Here are some numbered points:
[ 16  21  -1  21 -11 -21 -11 -36 -21 -10 -42  29  42 -25  -4 -32 -20  16
 -26  -6  -4   3   1   6 -18 -17  32 -25  13  24   4  16  19  14  -3 -22
  -2  26 -22 -19  24 -10  -7 -13  -4 -11  -8   2  30 -30  -3  19  18   9
 -11   2 -12  -7] 0
[  6  -2  33  26   0 -17  -5 -20 -14  24 -42   1  25 -27 -24 -39 -11  37
 -29   2   6   3 -11  15  33 -13  35  17 -35 -35 -22 -19  12 -31   2 -32
  -3  30 -31 -25  41 -38 -26 -20   4  -6 -33 -21  10 -39   0 -19   8  16
  11   8 -26 -21] 1
[-19  -7  24  39 -17 -39  12   0  -8  26  16 -10 -16 -13  59 -59 -81  58
 -17  10  -5 -10   4  24  23  30   6  13 -13 -18 -20  -9  21 -18   9 -26
  -7  32 -29 -30  26  19  -5  -8  -2  17 -45 -56  26  -9  34   5 -18   6
  17  -7   7   9] 2
[ -5   8  32  -9  12  13 -41 -21  16  -2 -12  48  34 -24 -19 -12   6  -8
 -12 -26  -4  15  -3  -1  35   4  -2  -7 -20  -9 -43 -33  21 -12 -13 -22
  -1  18 -15 -33  14 -47 -19  19  32 -44 -27  15  19 -24  14  10  22  17
 -26   3   0  -3] 3
[-21  -6  63  35 -20 -36  34  -7 -31 -20 -34 -36   0 -47  14 -48 -44  50
  -6   6   0  -4   0  15  34   2  21 -24 -31  -7 -26 -10  33   4  12 -32
 -14  10 -18 -29  23   4  50   6 -37  25 -80 -96  30   7 -29 -17  11  -9
 -58  11 -11 -15] 4
[-31 -11 -42 -35  33  44 -20 -14   5  36  50 -48 -59  85  29  33   3 -39
  -7 -28  -4  16  -4 -15  11  21 -30  11 -13 -17   1 -20   3   7  14  19
   6 -29  17  28 -66  34 -19   1  15  37  57  21  48  19  -5  62 -12  22
  26  58   1 -35] 5
[-23 -80 -32 -26   5  18  17  10  -6   8  -2 -33 -18  -2  -5  65  47 -20
  33  -8  17  16  -7  21 -30  13 -33  -4  14  11  14  -4 -26  22  70  40
  23 -42  46  39 -50  32  71  31 -34  34  29  -5 -71 107  30  37 -61 -10
  19 -61  66  77] 6
[-55 -33 -85 -37 -33   5   9 104  76 -33  20 -71 -53 -13  20 -26 -31  -4
  -1  -3   2   3  -2 -22  35 -20  42 -23 -20   0  12   3   2  -1   4 -28
 -43  -7 -15 -22 -22  44   8   4  -2  16 -16 -29 -57  26  19 -48   3 -77
 -52 -14 -25  -6] 7
[ 10  -4 -23  -1   3   3  -5  22  23   5  -7 -10  -2 -19  -9 -33 -18  46
  20  -2  18  15   5   2   2  27 -22  24   7 -11   4   7  23  17   2 -13
  -2  18 -19 -21  19 -32  -3   8   9  -3 -35 -29  13  34  37   9 -35  29
   9  -2  28  18] 8
[  6  20  22   4   6   2 -19 -50 -25  12 -20   5  14 -11  11 -42 -35  41
  -6  -9   2   5 -12  28  24   4  10   3 -23 -19 -33 -38  14 -17 -11 -22
  -1  19 -15 -19  13  -3  -8  17  22 -52 -38  14  28 -16  28   3   1  -4
 -10  -2  -8  -5] 9
[  3  16 -56  32 -23 -37   0   2   1  62  -6 -12  -2  95  -7  48  38 -41
  -9 -17  -7   6  -3  16  17  17 -12  38 -28 -44  14   6  -6  -4  19   4
  10 -27  13  19 -43  74 -74 -26  40  51  48  -1  36  23  11  26 -33  10
  52  66 -40 -64] 10
[ 48  24 -80  23 -37 -41   3 108  85 -56 -62   7  40   4 -16  -2  12  57
  58  99  74 -17  -9  18 -10   5 -21  35   9 -18  17  15  28  45   8 -27
 -10  30 -28 -39 -80  60   3 -49 -43  17  27   9   4 -10  -6  14  22  -2
 -17  23  22  -3] 11
[ 39  30  35  34  13 -15  -8 -39 -26   5 -43  38  49 -53 -54 -11  28 -12
 -35  15  24   6 -24  -9  14  33 -44  40 -20 -42 -40 -25  -3 -42 -42  -9
  30  42 -29 -19  50 -15 -65 -51  11 -71  16  79  24 -33   2 -47   5  37
   4 -11 -48 -21] 12
[-52 -28  43  51  18 -22 117  19 -78  63  61 -10 -42  14 113 -32 -98   2
 -37  -2  -2  -2 -12  -9  37  28  10  31 -18 -34 -17 -19 -55 -70  46  62
  46 -66  54  82  28  -2 -48 -13  31  -6 -28 -20  41  -4  52  41  -7  22
  45  11  28  12] 13
[   9    9  -41  117   96  -16   23   10  -12  105   18   79   35   96
   91  -10  -68   75  104  123  127   12  -19   -9   23   25   -9   51
  -24  -52  -21  -14 -127 -127  127  127  127 -127  127  127   -9   54
  -59  -45   15  -14   14   26 -106   77  -56  -50 -125   -1   97 -127
    3   99] 14
[-12 -13  -5 -30  18  32 -29   1  24   1   4  14   6 -20 -30 -21   6  13
 -21 -20   2  14 -17  15  27 -25  -8  -4  -3   1 -22 -29  19 -10 -14 -16
   1  31 -21 -22  24  -4 -20  17  31 -48  11  54  12 -24  15  12  19  14
  14  14 -10 -14] 15
[-39 -11 -11  -5 -24 -13  19 105  68  16  26   3 -13  -3  72  -3 -50 -19
 -25 -13   5  11  -8 -21  22  11  -6   3 -21 -17 -36 -29  22 -11  -7 -16
   1  37 -29 -21   2  -6  -5 -21 -12 -27   1  26  24 -10  24  -3  13  39
  -2  13  14   1] 16
[ 37  44   3  -5  17  16  -2 -14 -11 -39  30  10 -10  60  -7  -2   4 -16
  -1 -16  -6   4  -2 -11 -17 -40  23 -54   1  35 -10 -10  -6   2 -19  16
 -28  -8  26  36 -18  18  33   5 -24  33  24 -10 -49 -13 -58 -18  24 -38
  13  -5 -24 -11] 17
[ -7 -11 -79 -33 -63 -20   7 120  92  27  12   8  -4 -13 -32  18  34 -52
   6   4  -6  -5  -6 -16 -10 -52  35 -24   0  16 -17 -16 -13 -21  -3 -14
 -28  24 -12 -10  -7   5 -33  -8  21  -4 -16 -12 -72  -1  36 -54   6 -40
 -12 -19 -30  -8] 18
[ -13   -6  -65   93  -98 -126   89   50  -31   36   -5  -52  -26   11
   -3   50   36  -27  -12   -7   -2    4  -10   31   19  -33   36  -47
    5   38    2    4    6   14    6   -7  -30   -9   -8   10   12  -19
   26   12  -12    9  -26  -29   31   15   30    9  -22    1   25   29
   -4  -18] 19
[  7  -2 -12 -43  -7  23  -5  -4   1 -20  22  -9 -19 -19  -3  28  22 -25
   4 -42   9  35 -25  14   8 -11   9 -27 -23   3 -32 -38  25  11  -9 -20
  -7  29 -33 -25 -19 -34   1  37  26 -32 -42  -7 -33 -18 -55   7  35 -12
 -11  19  17   0] 20
[ 14   5  35   1   5   2  -4   0   3  20   1  19  10 -28 -20 -16   2  22
 -16 -19   1  13  -9   8 -21  15 -33  13   9  -4 -18 -20  12   4   1 -14
  -3  35  -7 -14  23 -45  14  -8 -20  -2 -12 -10  40   5  26  33  11  48
  10   1  39  23] 21
[ 20  28  -7   7 -20 -18  -4 -27 -19 -18 -27  16  25 -26  -4 -32 -18   4
   0  -9  -4   2   0  -8  12 -21  26 -32 -13  13 -25 -21  20   1  -3  -7
  -9  23 -17 -13   2   7  24 -11 -29 -20   2  20  19 -37   6   9  16  -8
 -23   3 -12  -9] 22
[-50 -36 -14 -12  11  16 -11  61  57 -11  -3  20  14  35   2 -15 -12  -5
 -14 -26 -12   8 -13   1  13  -8  10 -15  -9   7 -12 -29  28  16  10 -21
 -19  31 -24 -31   7   2  16  43  23  11  -4 -11  -4  -8  14  14  37 -13
   1   9  32  15] 23
[  40   28    0    6    6   -2   -1    9    6   48   60   11  -29   27
   59   22  -28  -58  105   49 -113 -105  127 -108 -116  -78   57  -70
  122  127   97  109   16   93   -1  -26    4   40  -10  -37  -18   58
  -34  -18   14   38   51   14  -25  -51   -3   13   45   16   14   18
    2   -9] 24
[ 11   9  18   0 -22 -15   0  26  21 -26 -33  11  25 -33 -20 -17   2  -2
 -20  -9   9  11 -10  -6  32  -8  -1  -4 -14  -6 -28 -18   8 -15   9 -30
 -15  18 -18 -26  10  -8   3 -21 -22   9  -4 -12   4   0 -10 -19  18   6
 -10  13  24   6] 25
[ -5  -8  13  11   1  -7 -15 -18  -1  -3   0 -12  -7 -24 -13 -43 -21  26
   9  -3   5   7   4  10  28  38 -13  32  -6 -27 -16   3   4 -24   6  -7
  -2   6 -12 -18  16   9 -22   2  23 -31 -28   1  12 -19  31  -6  -2 -12
 -37   9   7  -1] 26
[ -9  -9  12  -4 -20  -9  11 -21 -29  -6 -22  26  27 -27 -26 -39 -10   9
 -12 -12   2   9  -2  -9  30   2  12  -1 -29 -19 -29 -27   4 -20 -13 -13
 -16  -3 -20 -26   3   7 -18  23  34 -10 -33 -21  -5 -12  24 -16  19   4
 -23  18  -7 -14] 27
[ -7 -32  44  20  -2 -15 -33 -31   1  35 -19  16  18 -31 -30  64  64 -18
  -8  -6   5   6   5   8   3  45 -36  59  -3 -41  -6   5 -40 -44   5  41
  44 -23  28  41 -21   1  17 -64 -65 -14  34  45  -4  44  27   8 -83  29
  66 -70  49  72] 28
[ -4 -56  14 -12  40  36 -34 -45  -8  57 -19  81  57  60 -16  73  60 -49
   5 -25  -6  14   8   7   0  32 -31  33  -5 -25  -2  -3 -84 -74  55  83
  81 -68  78  69 -31 -18 -27 -25   2 -36  27  58 -35  58  52  23 -59   3
  76 -41  66  65] 29
[ -3  12  39   0 -29 -18  -6 -10  -2 -28 -19   3  13 -17 -24   0  17   2
 -22 -19  -1  12  -5   3 -13  -8  16 -32   3  24 -23 -19   2  -3  -6   1
  -5   8   4   0 -31 -12  13 -26 -33   8  18   8  12 -38 -64  55  24   8
  -3 -10  18  17] 30
[  59   63   48  -17   42   39   14   -7  -18   -7   16   -8  -13   13
   11   24    7   11  -19   -5   -4   -1  -11   44  -67  -49   77  -44
   41   58   67   69  -30   24  -47   39  -33  -42   38   36  -95  110
   48  -81 -106   90   97    6    3  -21    3  -11   29   10   -9   30
  -33  -37] 31
[-31 -18 -17  -5  -5   1 -28 -18   8   0  20 -20 -24 -11 -17  -6  10  -6
   2 -18  -1  11 -26  23 -13   6 -31  35  -4 -25  -9 -25  17  14   4 -39
 -10  36 -24 -31 -18  -8  -6  27  26   9   5  -5  19 -22  20  25  12  23
 -12  34   7 -15] 32
[ 66  50  30   9   4  -3 -18 -12   4   5 -24  39  35 -38 -12  24  24 -39
  18  -7 -11  -2  22 -40 -32 -41  27 -36  22  40   8  22   6  12 -27 -14
  18  33 -19 -22  15  -1 -39 -16  18 -29  18  41   0 -19  14   7  24  33
  10   6  -4  -8] 33
[-22 -13  -3 -36 -15  13  75  17 -47 -75  -1  18   9  31 -10  13  16 -51
 -11  20   5  -8 -18 -14  34  35 -15  34 -12 -28 -21 -22  26  23  -7 -15
  -9  16 -34 -34  13   1  -2  23  20 -35 -17  18 -43 -15   9 -69   2 -58
 -57 -18   2  13] 34
[-23 -31 -21 -10 -12  -1   2  18  13 -25  -9 -24  -9   6 -38   6  29  -1
  -3 -19  12  19 -27  33   4 -39  31 -61  10  48  -7  -6  20  33  10 -10
 -32  -5 -13 -13 -73  78 -16 -18  -3  51  45  -5 -35   4 -38 -38  32 -40
 -19  16  16  -1] 35
[ 25  34  52  29 -27 -36 -16   6  16 -12 -22  14  21 -25 -29   0  21  12
 -27  -6   7   8  -3  -6  -4  -7   3 -10  10  13 -27 -19  17 -24  -9 -14
   6  37 -21 -18 -39  21 -34 -87 -43  -3  34  34  45 -50 -42  51  17  39
  -2 -16   2  10] 36
[-28  -3  14  25   1 -16   0 -17 -14 -11 -31  11  24 -14  13 -22 -23   5
 -34   4  -8  -8  -6  -1  -9  44 -29  51  24 -17  29  44  17  14  -1 -16
  10  24  -8 -35  15  19  49 -18 -56  27  30   3  60 -11  28  55 -14  37
  18  19  -3 -12] 37
[ 16  19  46  30 -31 -41  58  -4 -52 -43 -33  26  35  10  38 -43 -56  59
 -34   2   7   2  -3  15  55  -7  38 -15 -33 -12 -25 -10 -34 -53 -46  44
 -37 -59  40  50  30 -21  -2   9   8  -8 -36 -25   2 -24 -42 -15  25  -7
  13   2   6   2] 38
[-48 -31  20   2   9   7  18  -7 -21  26 -13 -35 -14  -6  29 -28 -37 -11
  -9  46   6 -26 -13 -20 -34  50 -44  26  47  12  54  61 -20  24  37  34
  21 -57  34  46 -51  71 -44 -66 -19  78  91  13  31   9 -13  -6   1   9
  -2  29 -27 -34] 39
[  5  -3  -5  14 -20 -23 -12   0   8  -7 -33   5  23 -14   0  -5  -3  26
  -4   0   2   1   0  26  -3  44 -26  31  -1 -20  -2   0   2   6   7   5
   9   9  -8  -8  38 -29  21  14  -3 -30 -32  -4  10  -1  21  19  -4  16
 -13   6  20   9] 40
[ 28  -4 -50  33 -41 -48  23  80  47   6 -24   6  20 -36  -9 -28 -12  61
  22  51  32 -11  -6  31 -32  43 -20  42  28 -11  46  48  -9  30  24  11
  19 -14   4  12 -22  19 -13   4  13  22 -34 -53 -41  69   4  -3 -11   4
  13 -12  31  26] 41
[-27  -7   1  14   8  -4 -13 -28 -11 -41  -8 -23  -8  -1  -2 -32 -19  18
  24 -15  -1   9  14 -22 -32  48 -53  60  45 -12  70  58  15  55   5 -13
  -8   8 -12 -12 -24  66  44 -22 -53  22  59  35  35  32  39  43 -33   2
  27  25  12  -8] 42
New points follow, each followed by the numbers of its two nearest points above, nearest first.
[   8  -11   -9  -30   34   44    4    1   -2  -24    1  -20  -12    8
    8   -4   -7  -58  127  116 -127 -127  127 -127  -47  -86   75  -66
   40   72   66   51   29   87    8  -17  -35    4  -17    1  -18  -10
   16   47   27   46  -10  -51  -40   -3  -50  -16   37  -44  -10   24
   25    2] 24 17
[ 23  23  -8  -9  25  22 -12  -6   5 -21  -4   5   6 -17 -13  -5   8 -49
  76  67 -81 -98  98 -95 -30 -55  50 -37  34  48  48  40  10  49 -12 -24
  -8  10 -13 -11   9 -29 -18  26  36  -3 -23 -18 -11  -6 -15 -62  22 -32
 -19  -1  -3   1] 33 0
[  40   52   30   26   28    3  -33  -42   -8   21  -20    7   16  -30
  -16  -32  -12  -29  110   90 -127 -127  127 -127   -4  -23   39    5
    1   -3   26   31    2  -10  -17  -24   12   34  -23  -33   19  -28
  -59  -31   23  -22  -19    2   39  -50  -26  -16   13   11  -10    2
  -16  -11] 33 0
[  6  29 -69   7  36  19   2   5   2 -62 -22  -6   9  51  38  -6 -30 -27
  31  26 -24 -32  37 -54  31 -28  37 -29 -49 -13  15   1   7  10 -16   8
 -33 -31  15  15 -28  43  34  -2 -31  31  25  -8 -70  38 -57 -57  -4 -90
 -29 -21 -52 -18] 17 7
[ -5   4 -15   9  32  14 -14 -13   1   2   6 -11 -10   3  -4 -44 -28  67
  28  14  16   3   0  10 -27  35 -24  32  -2 -23  41  31   2  17   5 -13
   6  -8   1 -14  29   6  15  39  20   9 -34 -41   8  19  38  -7 -20 -17
  -4 -17  39  35] 8 40
[ 31  25  28  -9 -11  -3 -29 -18   6 -23 -27  46  42  -9 -26  -5  12  20
  -9 -12   4   9 -11  36  18  27 -11  -1  -7  -4 -48 -34   5 -27 -18  -1
   4  17 -12 -15  26 -39  -2  -2   2 -63 -25  35  22 -52  -6  14  26  20
 -28   4  21  10] 3 9
[ -1 -21  21  14 -18 -23   5 -23 -22  19 -47   6  30 -10 -30  32  42  -6
 -18   4  15   6  -8  14  21  42 -25  46  -4 -33 -16  -1 -18 -34   5   6
   8 -15   1  10  22   9   7 -58 -53  13   7  -4 -15  30  45  10 -61  18
  33 -31  16  27] 28 40
[-30 -13  16  -7 -30 -14  14  18   3  -4 -11  15  15 -38  -1 -35 -22  28
 -20 -23  -5  12  -6  15  31  15  15 -15 -16  -3 -29 -33  26  24   4 -24
 -18  12 -24 -32  -4  17  44   7 -30  27   3 -23  16  -3  -3  -7  31   2
 -23  12  31  11] 25 22
[  3 -21 -19 -10  23  22 -25  -6  16  31  21  23   3   3 -14  42  38 -11
  -5 -23   4  20 -15  25  -1  10 -32  35 -10 -31  12  -2 -34  -7  33  33
  35 -43  33  48  -6  -3   9  27  14  20  20   0 -39  60  48  -7 -32 -18
  35 -31  76  63] 6 28
[-54 -46 -53 -43  21  40  -6  59  55 -18  42 -45 -51  10  17 -16 -24  -1
  -4 -30  -6  15 -22  14  31 -43  13 -20 -33 -11 -13 -45  12  12  10 -16
 -50  -7  -2   3 -38   0  33  62  23  72 -23 -87 -21  16  -9  -9  31 -11
 -15  33  29  -1] 23 7
[-26 -21 -13 -36  33  47 -31  15  37 -22  55 -30 -48  16 -18  31  33 -15
  -8 -42  -1  28 -25  27   8 -10 -23   3 -19 -14 -23 -35  25  12   6 -28
 -19  26 -18 -12  -9 -10   7  54  40   4 -13 -17 -44  11 -30 -21  40 -14
 -13  22  26   3] 20 32
[ 20  -6 -73 -11 -17  -3 -16  99  94 -42   0  -6  -3  35   9   8  -1  36
  43  42  27 -11  -7  27 -28  55 -43  37  36   1  37  31   5  27  13  10
  16 -12  -1  -7 -16  27 -11  35  39 -27   7  31  -8  28  35 -20 -13 -15
 -26  -3  37  23] 41 8
[ 17 -21  -3   7 -19 -16 -17  -1  10  36  -4  28  19 -19 -38  28  45   9
 -16 -17   7  16 -11  30 -14  23 -42  29  -2 -23 -22 -16 -25 -17  14  21
  26  -2  17  20  16 -23  20 -11 -25 -11   9  16 -21  53  26   9 -50  32
  43 -52  54  63] 28 21
[-15 -10   5  22  -3 -16 -28  23  43  -9  -3   0   2  -5 -24 -13  10 -13
  -7  -7  -7  -1  -7  -2   4 -19  -6   6 -25 -21 -24 -26  30  16  11 -30
  -7  40 -26 -22  11 -14  -7  -7   1  14   2 -10   4 -12  -5 -14  22  17
 -13  24  -1 -15] 25 32
[  1  28  -5 -13  -9   2   1 -12 -10 -49 -21   2  13  62  14 -27 -27  13
  -4 -18  -7   7  -7  -8  14 -35  61 -48 -28  12  22   8  10  15 -15  -5
 -19 -19  11   8 -35  18  48  10 -32  54  -6 -56  -9 -10 -69 -25  12 -58
 -18 -15 -19  -3] 17 22
[  14    7  -66  -40   32   48  -35   10   38  -29   49  -12  -36    5
  -20   16   27  -71  124  103 -127 -127  127 -127  -64  -83   45  -63
   71   90   84   68   24   87   -4  -19  -15   22  -15  -21  -13    5
   -1   54   48   15   12   -1  -51   -8  -38  -43   32  -44    2   10
   28   11] 24 33
[   7    9  -22   47 -100  -98   45   -1  -35   39   35  -55  -50   52
    8   88   56  -81   10  -16    4   13   -3   -7    4   27  -29   17
   12   -4  -21  -19    6    7    2    6   -3    6   -6   14  -26   10
  -27  -42  -10   -1   39   34   69   34   -2   67  -33   51   62   59
  -22  -49] 10 19
[ -10  -14  -79  -29   -9   15  -22   72   77  -15   14    4   -6  -44
  -17   18   23  -53   46   28  -18  -30   16  -27  -79  -52   30  -53
   82   93   56   61  -85   -2  -90   62 -111  -57   64   34   -5  -25
   17   10   -7   -2   -4   -3  -41   12   25  -34   -1  -56  -87  -42
   -6   22] 18 7
[-32 -15 -17 -13   0   9 -18  32  43  -6  20  -9 -16 -32  38  -5 -30 -14
   2  -2 -10  -4   1 -16 -14  33 -49  56  19 -25  26  22  20  44  -2 -33
  -9  15 -25 -21 -27 -20 -21   0  16  14  -1 -16  42   0  19 -21   6  39
 -22  35   7 -15] 32 8
[ -8  14  49  28  34   3 -29 -35  -7  56 -24  16  22  -9 -16 -20  -1   3
 -32  -4   1   4  -8  -4  15  38 -16  38 -11 -33 -16  -1 -16 -59 -17  -4
  20   7   7  11  -9  -2 -72 -66   4  25  33   7  45 -16  14   4  -3  59
  34  24 -33 -33] 1 12
[ -15  -17   19  -14  -36  -14  114    4  -87  -14  103 -124 -127  -27
  106   80  -18  -69  -22   -8    7   12   -4   -2   38    1   15    7
  -28  -22  -24  -24    8  -17   12    0    0    7  -15   -4  -88   80
  -47  -98  -44   73   97   21    8  -28  -56   10   16   -1   -7   -4
    5    4] 5 39
[ 13  14  29  11  37  19 -32  -1  27  62  34  31   0  15 -25  12  25 -47
  -6  27 -12 -25  -2 -28 -76  55 -48  64  58  -3  52  54 -53   4  24  66
  52 -43  59  96 -85  51 -91 -72  17  31  65  30  43   7   5   3  16  43
  49  45 -20 -40] 39 10
[ -1 -31  -9  -7  19  16  -1 -43 -34  15  -1 -32 -19  14  -3  38  30  -2
   5  -6   3   5  -1  22 -17  28 -21  25 -19 -30   8   2 -23  -6  13  24
  22 -35  33  18  17  39  35  13 -19 -11   3  15 -33  63  22  29 -59   4
  16 -40  25  39] 6 28
[-32 -21 -36  11   4  -5  -3   3   8 -27  15  -3 -11  21 -20   2  15  -4
  -9 -23  -8  11 -14  28  30 -30  34  -6 -11  -3  26   6 -24 -15 -26   8
 -45 -29  23  16  -8  -2 -27  62  74  57 -44 -91 -26  -4 -16 -66  20 -60
  -9  11   2  -3] 27 23
[  1 -11 -11   9 -34 -29 -11  31  35  -2 -31  14  26 -32 -61  -9  36   5
 -15 -22   5  17 -16   8   2 -17  -1 -27  -7  15 -43 -41  15  -5  10 -28
 -19  32 -10 -26  26 -25  26  -4 -28  13 -15 -27   2 -16 -18  27  28   0
 -19  -7  13  12] 25 30
[ 49  39  31  -1  38  28 -15 -13   0  15 -15  64  44  17 -28  11  27  13
 -30 -19  -4  10  -5  21  16   2  -9  25 -33 -40 -24 -27 -13 -51 -28  12
   6   9   5  -4  40 -39 -60   1  50 -40 -17  21   1 -48  -1  11  29  24
  -1   8 -14 -14] 3 15
[-18 -11   3 -10   6  10 -36  -9  21  -1  -1  -7  -4 -21 -42  -9  22 -11
  44  -2 -24 -15  30 -28 -85 -50  51 -57 107 110  94 104   0  70 -14 -26
  -7  -4 -17 -15   0  28 -29  22  42   8  -2 -10  -7 -30  -6 -59  25 -22
 -25  15   9  -3] 33 0
[ 44  67  11   3  12   6  11 -17 -22 -22  -3  11   8  11 -20 -35  -9  40
 -10 -13  -1   7  -3  20 -17 -38  45 -25   8  23  33  27  14  21 -15 -22
   9  19 -11  -7  18 -11   5   2  -1 -21 -17   5   5 -45 -48 -27  14 -20
  -8  -7 -52 -29] 0 22
[-12 -15  13   4  40  24  -9  -3   4  47  18   0 -10   2 -20  -9   7 -15
 -19  -8   5   9 -10 -17  -1  23 -38  22  -3 -17  -9  -6  -1 -15   7   0
   0   2   1   1 -27  45 -54 -30  21  58  61   0   5  -1   0  20  17  29
  14  40 -28 -41] 32 5
[-40 -23  13  -9  14  15  19 -12 -22  -4  24 -17 -22  -8  31 -14 -31 -12
   1  13  -8 -12 -12  -8  11  23 -35  23   2 -15   6  -7  43  55   7 -21
 -18  20 -24 -30 -15  22  -6  13  17  30  47  19  32   8  12   7  17   7
 -29  36  -9 -28] 32 26
[ -27   -1   20  -54  -43    7  127    1 -105  -39  -32    2   20   42
   12    2   -5    1  -11  -13  -13   -2    1   12   38  -17   37  -30
  -20    9   -8  -17   31   16   10  -36  -16   28  -23  -23   34    3
   34   13  -18    7   -3  -10  -42   -2  -44  -39   -6  -89  -22  -32
  -27    3] 34 22
[ -9   6  33  25  -1 -15 -22 -24   0  53 -12  32  26 -23 -22  -6  10  17
 -20 -26   1  20   7  -8  14  23 -11  30 -21 -33 -29 -23 -20 -44  13  -1
  16   9   9  10   2 -27 -18 -34 -15  -5   4   5  21  11  54  27 -37  48
  52 -20  57  46] 21 40
[-11 -15 -57  -2  46  31 -27  18  37   4  21 -16 -21  28   1 -40 -25  62
  23   6  27  14  -5  14 -57  29 -44  50  39  -9  71  50 -10  33  16  10
   9 -11  10   4 -13  23  -7  13  18  17 -32 -43  -4  39  48   9  -7  -8
  23   0  34  20] 8 41
[ 34  31  15   3  21  11 -26  -8  15 -40  -8  10  11  10 -23  -3  14 -14
  13 -21   0  15  -5 -14   1 -19   1 -13  -4   6  -9 -12   6  -7 -11   2
  -9  11  -5   2 -41  -2  29 -13 -34 -22  -6  15  -6 -23 -31 -17  21 -11
 -28  -4 -29 -15] 22 30
[-31 -27  -3 -19   7  16 -19   8  21  13  57 -46 -61   6  40 -16 -40  -8
   1 -13  -4   9  -6 -12   0   5 -19  16  -3 -12  -6 -19  41  46  11 -36
 -24  22 -35 -12 -30  11  -9  19  23  47  11 -34  18   8   9   7  21  27
  -7  36  11 -14] 32 23
[-46 -15 -56  15   0  -9 -15  52  56  30  11 -11 -14  12  36   6 -22 -33
 -16  23 -11 -23   8 -34  -6 -12   4   1 -40 -27  -6 -17  19  -2 -10 -29
  -9  33 -23 -19  -5   0   9 -25 -30  10   4  -6  13   5   3  33  22   0
 -16  10 -20 -14] 16 23
[  22   13  -32    6  -51  -38  -33   -1   27   -4  -38   23   35  -35
   16  -41  -41   -4  113   40  -82  -82  127 -104 -102  -68   88  -55
  116  117  122  127   12  111   -7   -2   -5    9  -11  -18   -1  -18
  -19  -28   -6  -47  -34   11   19  -53  -32  -19   17  -25  -23    6
   -9   -9] 24 33
[ -8  -5  -4  -7  40  32 -12 -31 -14  17  44 -29 -43 -12  99 -11 -73  69
  33 101  60 -27  -3  10   9  23 -34  26 -15 -30  -6  -4  25   8 -15  -8
  10  14 -27 -23   8 -35 -22  -1  17 -29  -2  25  -2  32   8   3 -46  14
  18 -33  26  35] 8 2
[ 60  70  30  14   1  -7 -16 -17   1  -9 -40  30  39  -7 -12 -24  -5   3
 -16  -8 -10  -2  12 -15 -47 -52  42 -26  35  42  43  47  -1  15  -5  -5
   2  19   0  -2  11 -26   9 -22 -27   3  14  11   6 -65 -34  29  23  -4
  -2   2 -60 -36] 0 33
[ 39   0  22 -22 -24  -1   5   0  -5  -3  -3  31  19 -29 -57  34  62 -32
 -12  -6   4   6  -5  -8 -36 -41   7 -43  45  60  -9  17 -32 -22 -46  33
 -17  -4  21   9  14 -15 -41  -8  28 -26  26  45 -32 -44 -49   4  10  -4
  -4 -13 -30 -10] 33 30
[ 51  38  -5 -24 -52 -19 -14 -21  -6 -35 -35  37  40   5 -12 -22  -7  10
 -18 -11   4  11  -9  15   7 -16  43 -14  15  20 -10  11 -19 -17 -42  24
   1 -27   6  22   5  19   4 -35 -33 -28   5  29 -38 -44 -20 -70  -7 -42
 -12 -31 -50 -12] 22 0
[-10   0  14  14  29  10  55 -21 -62  -2 -25   2  15 -15  -4  -1   2 -15
 -21  20   7  -9 -11 -17  18 -26   5  -8 -49 -26  -8 -11  23   6  -3 -30
  -4  25 -29 -30   2 -23 -31   0  24  19   4 -14  -6  -2  -3  -9  13 -15
 -39 -14 -33 -11] 27 1
[-32  -4 -46   5 -16 -16  28 -10 -31  44  11 -59 -40  72  29  13 -10  -9
  -2 -12 -16  -2   8   3  39 -10  21 -12 -41 -19  -6 -23  33  20  11 -41
 -22  15 -21 -27   5  20 -14  37  41  39 -21 -54  40  22  27   5  -6   3
  22  49 -32 -49] 32 27
[-10  -5  33   8 -32 -27   1 -21 -19  34  12 -33 -26   6  -1  32  23 -36
   9  -3  -7  -2   0  -5 -14  26 -27  32   8 -18   7   2  12  23 -15 -16
   4  29 -29 -10  -3 -41 -23  -7  13 -47   4  48  76 -11 -17  26 -19  37
  50  51 -15 -40] 32 21
[  82   52  -12   11  -12  -17  -40   47   71  -19   -9   63   42  -27
  -85   50   92  -14  -17   -3   -1    2   -7   37   16  -16    5   16
    1  -11  -29   -9   -8  -24  -22   -2   14   20  -10   -3  -84   71
  -99 -110  -10  -22   49   64   -7  -81  -46   -6   27   -6   30   19
  -21  -24] 36 33
[-46 -28  -5 -41  25  45  16 -32 -39 -12   6  -4  -6 -14  19   5  -7 -10
 -15 -30  -6  16  -9  17  36  -6   9 -27 -25   0 -24 -38  21  14  -6 -19
 -22  11 -20 -26  14   7  33  48  12 -37  23  53 -25  34  11  43  19 -17
  11  33  -3 -22] 15 20
[-16   7   2 -18  20  25 -21 -34 -12 -32 -21 -22  -2 -30 -11 -32 -15  14
   0  -4   1   4   0 -14  25 -13  13 -24 -22   0  -8  -9  24   6 -12 -24
  -5  13 -21 -20   4 -18  31  19 -11 -24 -17   6  22 -10 -19   3  15 -19
 -28   1 -16  -9] 22 9
[ -4 -63 -14   6  -6  -8  10   7  -2  31  -7 -12  -4 -14   0  13   8  29
  22  22  32   7   4  -3 -32  42 -53  42  47   5  45  44 -81 -42  96  79
 103 -70  91  69   9   6  37  -3 -33  32  11 -19 -22  60 -16   5 -67  13
  37 -86  50  81] 6 28
[  30    2 -127  127  -84 -127  127  108  -18  -48   27  -83  -64   -6
   50  -18  -46   72   56  127   73  -39  -19   30  -59   15  -47   42
   28  -10   87   73    6   71   19  -37  -19    3   -3  -20   -3   18
   49   34  -11   70  -30  -88  -47   63    4  -60  -31  -15  -42  -48
   53   60] 41 11
[ 21  34 -18  19  20  -1 -20 -30  -8  24  15  18   2 -21  11   1  -7  58
  77  44  75  20   8 -19 -67  60 -66  75  39 -23  45  45 -35  -5  -6  23
  50  -9  29  24  34 -56 -23  23  38 -32 -29   1  22  20  66  22 -74  41
  46 -61  13  45] 8 40
